[121 148 155 126 123 127 140] out 127
[152 114 111 120 117] out 120
[139 149 145 128 132 120] out 132
[122 101 120 113 143] out 113
[127 149 138 109 141 124] out 141
[117 102 125 104] out 125
---
[124 139 142 129 149 131]: 131
[129 118 134 132 156 152 132]: 132
[123  98 123 140 146 120]: 120
[105 150 136 138 135]: 135
[122 104 109 108]: 108
[108 155 109 134]: 134
[129 134 145 111 111 105]: 105
[157 110 127 124]: 124
---
[138 142 119 118 115  99 133] Answer: 133
[138 155 130 153  99 127 129] Answer: 129
[117 109 103 126 147 125] Answer: 125
[114 141 137 152 121] Answer: 121
[119 124 129 150 124 126 114] Answer: 114
[128 153 140 129] Answer: 129
[138 144 132 107 154 151] Answer: 151
[121 104 150 137] Answer: 137
---
[[128, 129, 114, 155], [110, 125, 121, 114], [145, 128, 141, 120]] ⇒ 125
[[106, 132, 129, 140, 133], [106, 136, 131, 136, 117]] ⇒ 132
[[125, 130, 118, 110, 119, 125, 115], [120, 116, 110, 142, 111, 99, 134], [113, 133, 129, 114, 126, 116, 120]] ⇒ 116
[[157, 127, 110, 114], [121, 128, 117, 121]] ⇒ 127
[[125, 145, 109, 105], [158, 99, 151, 145], [100, 105, 133, 135]] ⇒ 99
[[117, 125, 138, 125, 117], [123, 129, 140, 133, 142], [132, 139, 112, 137, 150]] ⇒ 129
[[124, 132, 125, 121], [106, 148, 142, 139], [139, 118, 120, 99]] ⇒ 148
[[144, 135, 111, 136], [104, 109, 137, 102]] ⇒ 135
---
[[133 133 136 129 101 123 136]
 [121 108 121 122 129 115 120]] value 115

[[142 112 113 143 112 142]
 [142 112 112 143 112 142]
 [147 140 140 151 140 147]] value 112

[[107 145 130 106]
 [106 146 130 105]
 [107 143 132 106]] value 130

[[140 143 143 140 111 140 110]
 [144 118 117 144 130 144 130]
 [145 104 103 145 141 145 141]] value 144

[[118 134 141 135 141 135 135]
 [106 149 139 150 139 150 151]] value 150

[[154 118 118 119 132]
 [150 115 115 118 131]
 [136 129 127 127 102]] value 118

[[113 147 152 153]
 [109 125 111  99]] value 111
---
[127 103 131 123 112 142] >> 131

[[130 140 136 120 122 104 128]
 [121 100 140 133 141 112 115]] >> 136

[[100  99 144 145 144 145 144]
 [115 115 142 133 142 133 133]] >> 144

[144 103 116 115 152 112 145] >> 116

[[137 130 120 131 144 141 105]
 [138 123 126 137 133 131 129]] >> 120

[[127 129 127 129 127 128 128]
 [106 141 111 144 106 129 128]] >> 127

[ 99 135 156 107 141] >> 156

[[118 134 152 143 131 147]
 [121 139 142 110 133 126]
 [137 133 127 133 130 134]] >> 152

[[129 130 111 131 116 129 127]
 [125 136 109 124 104 124 123]
 [109 143 131 110 128 108 110]] >> 111

[[132 156 146 149 116]
 [126 153 146 144 123]
 [137 133 120 132 101]] >> 146
---
Q: [133 137 136 104]
A: 137, 136

Q: [116 106 128 131 113 115 122]
A: 131, 128

Q: [128 151 130 143 111 146 131]
A: 151, 146

Q:
[[118 122 137  99 128 133]
 [131 135 123 119 123 128]
 [118 124 145 124 137 140]]
A: 145, 140

Q: [152 134 143 128 137]
A: 152, 143

Q:
[[121 136 157 126 147]
 [111 146 145 122 143]]
A: 157, 147

Q: [155 139 146 114 107]
A: 155, 146

Q: [151 120 144 116]
A: 151, 144
---
123  129  138  128
136  137  126  135
129  107  116  114
-> 107

127  131  125  126  126
142  150  120  131  110
129  132  124  128  123
-> 124

130  124  113  130  137  123  131
136  149  124  148  123  152  137
151  128  127  142  136  139  151
-> 136

127  116  144  128  150
116  135  133  126  122
122  132  135  133  115
-> 135

142  137  130  124  126
121  157  149  154  145
113  119  129  121  133
-> 129

137  111  122  134  118  133
150  130  138  136  136  122
132  120  126  134  124  133
-> 134
---
[[118 110 151 147]
 [155 105 102 104]] yields 147

[134 101 120 115 127 123] yields 115

[127 129 103 153 119] yields 153

[123 123 102 135 128 146 112] yields 135

[[152 142 127 113]
 [111 107 128 142]] yields 113

[[109 131 156 146 133 106 111]
 [149 113 117 114 108 145 133]
 [139 139 107 108 135 144 154]] yields 146

[107 114 132 123 155 107 103] yields 123

[112 103 140 124] yields 124

[122 137 115 130 152] yields 130

[142 141 122 133 134 119 103] yields 133
---
103  127  134  131  129 gives 129, 103

155  117  157  122  122
115  134  117  132  132
123  133  126  137  128
gives 122, 123

125  114  127  130  120   99 gives 99, 125

134  126  128  154  123 gives 123, 134

132  107  123  123  113 gives 113, 132

 99  132  137  121  141
139  120  145  118  148
gives 141, 139

121  111  115  128  129  103 gives 103, 121
---
array([[129, 133, 134, 125, 120, 127, 132, 132],
       [138, 121, 124, 130, 136, 125, 137, 123],
       [133, 124, 123, 128, 142, 121, 131, 121],
       [124, 127, 125, 129, 127, 131, 120, 127],
       [131, 126, 131, 129, 112, 130, 124, 136],
       [129, 134, 123, 129, 126, 122, 115, 134],
       [133, 125, 128, 132, 115, 126, 123, 140],
       [129, 127, 140, 127, 104, 133, 134, 140],
       [130, 127, 127, 128, 128, 123, 124, 130],
       [132, 128, 142, 129, 122, 123, 148, 141],
       [117, 133, 125, 131, 147, 118, 120, 130]]) -> 133

array([[136, 148, 103, 121, 116, 123],
       [124, 114, 157, 136, 140, 133],
       [145, 156, 122, 116, 124, 130],
       [112, 120, 154, 119, 121, 148],
       [131, 127, 137, 147, 153, 145],
       [129, 126, 140, 145, 149, 147],
       [148, 149, 128, 137, 137, 112],
       [152, 125, 133, 126, 153, 136],
       [115, 146, 104, 137, 115, 138]]) -> 145

array([[123, 122, 124, 119, 124, 128, 135, 121, 128, 129, 125, 137, 124,
        125],
       [122, 121, 121, 115, 118, 127, 129, 126, 128, 124, 127, 116, 123,
        124],
       [111, 129, 127, 127, 114, 128, 127, 107, 127, 125, 128, 127, 128,
        118],
       [131, 117, 129, 129, 133, 130, 126, 133, 129, 132, 131, 122, 128,
        124],
       [131, 132, 129, 132, 128, 128, 124, 130, 127, 127, 128, 108, 126,
        106],
       [130, 137, 132, 140, 137, 126, 120, 119, 128, 124, 132, 131, 125,
        130],
       [144, 139, 129, 131, 139, 131, 130, 144, 130, 132, 130, 138, 133,
        128],
       [135, 131, 131, 131, 121, 129, 121, 130, 128, 131, 124, 136, 110,
        116],
       [128, 114, 133, 139, 138, 131, 123, 119, 132, 139, 135, 133, 121,
        122],
       [126, 110, 130, 131, 135, 132, 137, 125, 135, 136, 134, 119, 127,
        125]]) -> 111

array([[137, 136, 111, 120, 122, 145, 139, 117, 113, 149, 131, 123, 132,
        136],
       [122, 151, 135, 119, 124, 125, 126, 133, 125, 136, 121, 121, 122,
        123],
       [133, 143, 108, 128, 147, 135, 134, 119, 125, 118, 131, 128, 125,
        129],
       [130, 104, 128, 114, 123, 129, 123, 116, 107, 119, 131, 112, 116,
        123],
       [131, 139, 119, 107, 132, 137, 132, 118, 104, 133, 129, 109, 115,
        126],
       [132, 112, 137, 129, 114, 135, 130, 119, 119, 147, 129, 132, 142,
        131],
       [136, 124, 116, 142, 128, 136, 133, 119, 136, 129, 129, 142, 140,
        135],
       [132, 129, 108, 128, 137, 130, 124, 101, 110, 111, 127, 121, 123,
        123]]) -> 133

array([[129, 133, 142, 146, 121, 131, 134, 121, 141, 131, 141, 125],
       [141, 110, 125, 119, 132, 127, 116, 126, 149, 127, 146, 128],
       [132, 132, 141, 146, 126, 129, 135, 118, 142, 129, 142, 125],
       [129, 123, 132, 128, 120, 131, 120, 131, 140, 131, 143, 129],
       [125, 123, 129, 122, 113, 133, 116, 139, 135, 133, 143, 130],
       [133, 114, 129, 120, 119, 132, 112, 134, 147, 132, 145, 130],
       [123, 125, 131, 125, 112, 134, 118, 139, 134, 134, 143, 130],
       [123, 131, 138, 135, 110, 135, 123, 134, 137, 135, 142, 128],
       [135, 117, 138, 133, 118, 132, 118, 127, 155, 132, 144, 127],
       [127, 122, 135, 128, 110, 135, 116, 136, 145, 135, 144, 129]]) -> 132

array([[126, 127, 131, 155, 133, 135, 130, 124, 111, 131, 126, 124, 124,
        124, 134],
       [128, 127, 131, 147, 133, 140, 130, 122, 122, 131, 130, 130, 130,
        126, 133],
       [130, 128, 131, 147, 133, 135, 130, 124, 123, 131, 130, 132, 130,
        124, 133],
       [135, 125, 131, 145, 133, 136, 130, 124, 115, 131, 130, 126, 130,
        122, 133],
       [136, 125, 131, 147, 133, 137, 136, 130, 111, 131, 130, 123, 130,
        124, 131]]) -> 130
---
[153 121 119 108] result: 108
[151 139 119 116 132 136] result: 136
[102 128 139 132 111 125] result: 125
[112 154 124 127 125] result: 125
[114 102 140 124 158 140] result: 140
[106 119 137 118] result: 118
[118 102 117 130 120 123 127] result: 127
[152 109 143 150 139 102 118] result: 118
[114 106 113 109 148 136] result: 136
